M: rows in 4 groups, each row roughly a mix of its group's directions:
M (148 x 10):
[[  4  15   5   2  18  28 -16  -2  -2  11]
 [  4  -8   1 -18  -5  18   2   0  -8 -30]
 [-15   5   8  19   7 -20 -21 -10   6   2]
 [ -5 -35   7  -8  -7 -12   8   1  -9   6]
 [-10  -8  -3 -15  -3   4   8   5   0 -35]
 [ 18  23  12   2  17   6   1  15  13  -8]
 [-19  12  -6   8   4  30   2  -1 -12 -10]
 [-20   9 -14  12  20 -11   1  -4  16 -11]
 [-15 -27   5 -10  -2   9  -1 -18 -16  -4]
 [ -1   8  -7  -6  28  24  -6  11   3   7]
 [ -5  -1  -4 -17   1  30   6 -10 -14 -13]
 [  2  11  29  12   8  20  -1  10  -1  -9]
 [ -2 -12  -6  -3  20  27   0  -5 -15 -13]
 [  1 -21   9 -13 -13  24   6  -5 -13 -11]
 [  7  22  17  20 -12   1  -3  -7   9  16]
 [-10  -1   4  20  13 -15   5  26   7  -6]
 [ 16  13   3   6   9   6 -15 -14   2  26]
 [  3   7 -12 -25  -1  -2   2 -13  -4 -26]
 [ -5  14  -5  12   3 -34  -1   6   9  -7]
 [-20  -2   0  14   5   9  -6  -2 -11  29]
 [ -3  -6 -23  -6 -22   0   5  -9  19  13]
 [  7  -1   3   3  10  26 -11  -8 -12  24]
 [ -6  -8 -12 -13 -27 -11   5  -7   3 -20]
 [-10  29  16   6   4  -3  19   6   7  -6]
 [ 22 -17 -11  -5 -11  11 -19  -9  -2  11]
 [ -7  -2  14  18  -5 -13   1  -7  -8  29]
 [ -5 -16 -14  10  -6 -17  -1   3  -5 -28]
 [  9 -24  -7  -1 -12 -20   4  17   5  14]
 [ 27  11 -11  -7  16  -3  10  18   3  -3]
 [-12 -23  -8 -17  -5  21   6  -4 -15  -2]
 [  0  10  -9 -28  -4  18   1 -20  -2  -4]
 [  5 -19 -14  -1 -17 -14 -20  -1  -3  17]
 [-13   4  -5   1  -6 -19  13  17   2 -25]
 [ -5   5 -16  -7 -10  -6   4  -5   5  34]
 [-15  14  11  18  -5   7  18  11   0 -19]
 [-26 -14  -6   7  -5 -19  12   2  -1 -15]
 [  6  20 -21  -9   8   1 -14 -13  16  12]
 [-18 -13 -20  -8 -11 -14   8 -11  -4 -17]
 [ -2  10   9  13 -14 -23  19  15   7  -5]
 [ 15  -8  -1   2 -15  11 -14 -22 -10  18]
 [ 17   0 -34   1  -1   2   0  15   6   5]
 [ -7  10   6  10  -2  -6   5 -10  -3  36]
 [ 29  12  -9   1  17   2 -14  11   7   4]
 [ -3  -3 -19 -11  23  21   0  14   0   9]
 [  6 -15  -6 -19 -14 -10  15  -3  -2 -23]
 [-12  -7  -6 -20 -18  -1  13  -6   4 -24]
 [ -5  15  14 -27  -5  13  11 -15  -5  -5]
 [  9 -24  -3   1  -8 -13 -14  -9  -1  24]
 [  1  18 -24 -13   5  14   8   1   6 -19]
 [-17  27  -3   2  16  11   9  -9  11  -5]
 [ -2   8  21  12   3  14  13  17  -9 -19]
 [ -3 -21 -21 -19  -5   1 -12 -12  -4 -14]
 [  5 -21  -2 -12 -11  21  -5 -11  -9  18]
 [  0 -14  -8  19  26  -6  -8  16   6   7]
 [-19 -27  -6   3 -16 -16  10   4  -3  -3]
 [-10  16 -11   2   4 -17  10  18   8 -22]
 [  2  -1 -13  13  15 -22  -8  11  11  19]
 [ 10  30   1   9  15   9 -10  -8   7 -11]
 [ -5 -14  -9  -6  -5  13 -15  -4 -31  -3]
 [  0  17  26   8  12  -7  13  13   1 -14]
 [  4 -11 -18 -12 -18 -17   6   1 -16 -16]
 [-10  10 -16  -1  11  31  -1  -6 -10  -8]
 [ 15   4   3  -4  22  24 -18  -3  -8   4]
 [ 16 -11  15 -15  19  -3 -17   7   3  15]
 [  6  -4 -13 -17 -21  -8   7  -1  10 -24]
 [  1  17  -6  15  26  -1  -8  15  13   9]
 [  6 -12  14 -18   7  -8  -6   8   2 -29]
 [-13   5   9   2 -13 -10  18   8  -3 -28]
 [-14 -13   1   6  -8 -19  13  17  -3 -21]
 [-11 -13 -14   3 -29  -4  -6 -10 -13   8]
 [ 18   5  10  10 -13 -24   4  16  13   2]
 [-15   0 -13 -18  10  29  -2  -8  -5   2]
 [-11  25   7   7  14  24   1   6   0  -9]
 [-31  -5  -3  -7  10 -13   2   1   8 -19]
 [ -7 -24   1   2  -6 -27   1  10  -1  16]
 [ -2   2 -14 -23   9  19  10  -8 -18  -8]
 [  1 -18  -1 -18 -17  16   7 -13 -14 -11]
 [-16   7   1   2   8   5  25  18   2 -20]
 [ 13   2  -7  -1   6  -3 -21  -9   6  30]
 [ 11  -5   5  -8 -13  -4 -18 -20  -8 -23]
 [ -8  25  -6 -12  16  20  -7  -4  12   7]
 [ -3   3   9  -4  16  26  12  13 -13 -16]
 [ 31   2   6 -16   9  -4  -8  -7  17  -3]
 [ -3 -21 -19 -11 -17 -15  -6 -11  -2 -11]
 [ -3  20 -13  15  24   5  -7  11  10   9]
 [ -8  -7  -8   6  -5  18 -10 -10 -13  29]
 [  6   1   3  14   3 -15  -7  -4   0  34]
 [ 14  -7   4  -2   6  12  -7 -34  -8  -2]
 [-13  -8   6  10  -4 -17  13  18  -2 -24]
 [  2  11  -5   5   8 -29  -5 -16  -5  19]
 [ -1   4   2  24   2 -13   0   3   8  30]
 [ 16   8  18   8  16  -5 -14   3   5  23]
 [  2 -20   3 -28  -8  13   7  -8 -10  -7]
 [ -2  21  -6 -14  10  22  10  -6 -13 -13]
 [  7  -1   9  11   2 -20  -9  -7  -4  31]
 [  3  -5 -29  -6  15 -11  -9   7   9  18]
 [ 11 -34  -8  -2   2   2 -16  -9  -8   3]
 [ 19 -13   0 -17 -14  19 -13 -13  -4   7]
 [  1 -23   3 -19 -20   4   1 -18  -7  -5]
 [  8  -2  16  -5   4 -11 -10  -1   4  34]
 [-24  -2  -1   1  12 -16  16  12  18   5]
 [  8  -4  -2 -17   3  29  -1 -15  -4  17]
 [-12  -5 -15   7 -13 -22 -13 -12  18   1]
 [ 14  10  -9   9  13 -10 -24  -7   9  17]
 [  0  -5   8 -21  -4   7  26   5  -6 -21]
 [-10  19   7   0  14   0  18  19   8 -16]
 [-14  13  12  -8   3   5   2 -18  -6 -27]
 [-24  12   1  13  13  -4  -8  10  12  18]
 [-12  12   3  19 -12 -24   0  18   5  -5]
 [ -6 -17  -7  -1   8 -31   0   9  11  10]
 [  5 -22  -4 -12 -20   1  -5  -7 -14 -20]
 [  2 -14 -20   6  -7 -19  -8 -21  -2  13]
 [ -3  10  22  -3   9   9  18  22  -7 -11]
 [-22   7  -2  -2  -2  13  11  -5   0 -30]
 [-18   6   1   0  -2   7  18  13  -2 -29]
 [ 10   1  10  15  12  -9   2  30  13   5]
 [  8  15   4  29  14  -2 -12   0   1  16]
 [-10   3  20   5   3  18  14  22  -7 -12]
 [  8   5   6  26   2  -9  -8   2  -3  28]
 [  2 -26   5  -4 -19 -23   0   0   3  11]
 [ -1   8   6  26  13 -18 -10  13   9   9]
 [  1 -21 -18 -14 -14  -4   0   0  -4 -23]
 [ 15  19   8   6  14  17  -5  -2  16  17]
 [-20  -2  -6 -14 -10 -10  10   0  12 -25]
 [ 34   3   2 -14   7 -10  -4  -5  12  -5]
 [  6   8   2   1 -16 -27  -8  -7  19  14]
 [  8  26  24   6  -6   3   9   6   5 -13]
 [ 18  -2 -15   9   1 -18 -24  -5  13   4]
 [ -6 -26  -2  -4 -17 -16  -6   0   8  19]
 [ 28   2   4  14   2 -14  -3  -3  14  18]
 [ 21 -13   0 -10  -5  13  14   2 -16 -21]
 [  6 -17  -2   1   2 -35  -2  13  -1   6]
 [-20 -30   0   2 -14 -10   0 -12   1   3]
 [  6 -14   5   1  30  -1 -10   5 -20   2]
 [  0 -23   2 -18 -19  -6  -4 -18 -11  -3]
 [  5  25   8  -2  18  22   2   0   8  13]
 [-14 -11 -22  -5  -1  16 -16 -15   5  14]
 [-14  12 -13 -14  -3   9  14  -9  -1 -26]
 [ -2  33   6   3   4  10   6  -5   9  19]
 [ -5 -18  -8 -25 -14  -4   7  -3  -3 -21]
 [  7   9 -13  21  17  -6 -15   8  16  10]
 [-24  -8 -15  13  -8 -15 -12  -7   5  16]
 [  9   4   2   9  17  20 -16  -3  -7  24]
 [ 28  -3  -6 -16  -2   8 -12 -16  11  -9]
 [ -6  23   3  12  24  12  -7  11  12   3]
 [  5 -25 -16 -16   8   5  -8   7  -1  18]
 [  2   3  -9 -14  -7  19   1  -6  -5 -31]
 [ 23   8   5   0   4  21 -21 -13  -2   7]]
one row of each group, then the others: which group is each in?
[  3   0  -6 -28 -11  12  10 -15  -7 -16]	E
[ 7 26 19  7 14  8  7 12 11 -3]	T
[ 13 -16   4 -19 -11  15  16  10  -8 -12]	U
[  5 -33   0  -8 -15  -8 -11  -4  -6  -8]	G

[-17   4  19 -10 -14  12  14 -17  -2 -10]	T
[  1   6   7 -12  -2  27  13  -1 -14 -20]	U
[ -5  12  -1  -7 -11  27   4 -23  -5  10]	G
[-15  10 -13   0  25  22  -9  -7  -2   2]	U
[ 11 -28   2   0  10   4 -19   5  -2  19]	E
[-21   0   2   0 -17  -1  26  15  -3 -10]	E
[  6 -23  -8  -6 -15   5   3 -14 -16  19]	T
[ -7  -9  23   2  -2 -12  30   0  -6   4]	T
[ 12  25  13  -3   0  21  -7 -17   0   2]	E
[ 21  -8   8   4  11 -16 -15  13   5  19]	G
[ 13   2  -8  -8 -14   6   3 -25 -15 -18]	U
[ 15 -10  17  20  -1 -17   6  18   0  -9]	U
[-20 -19  -8 -16   2   1  25   6  -3  -2]	T
[ 13 -13 -24  -6   5  -1 -16   1   7 -21]	G
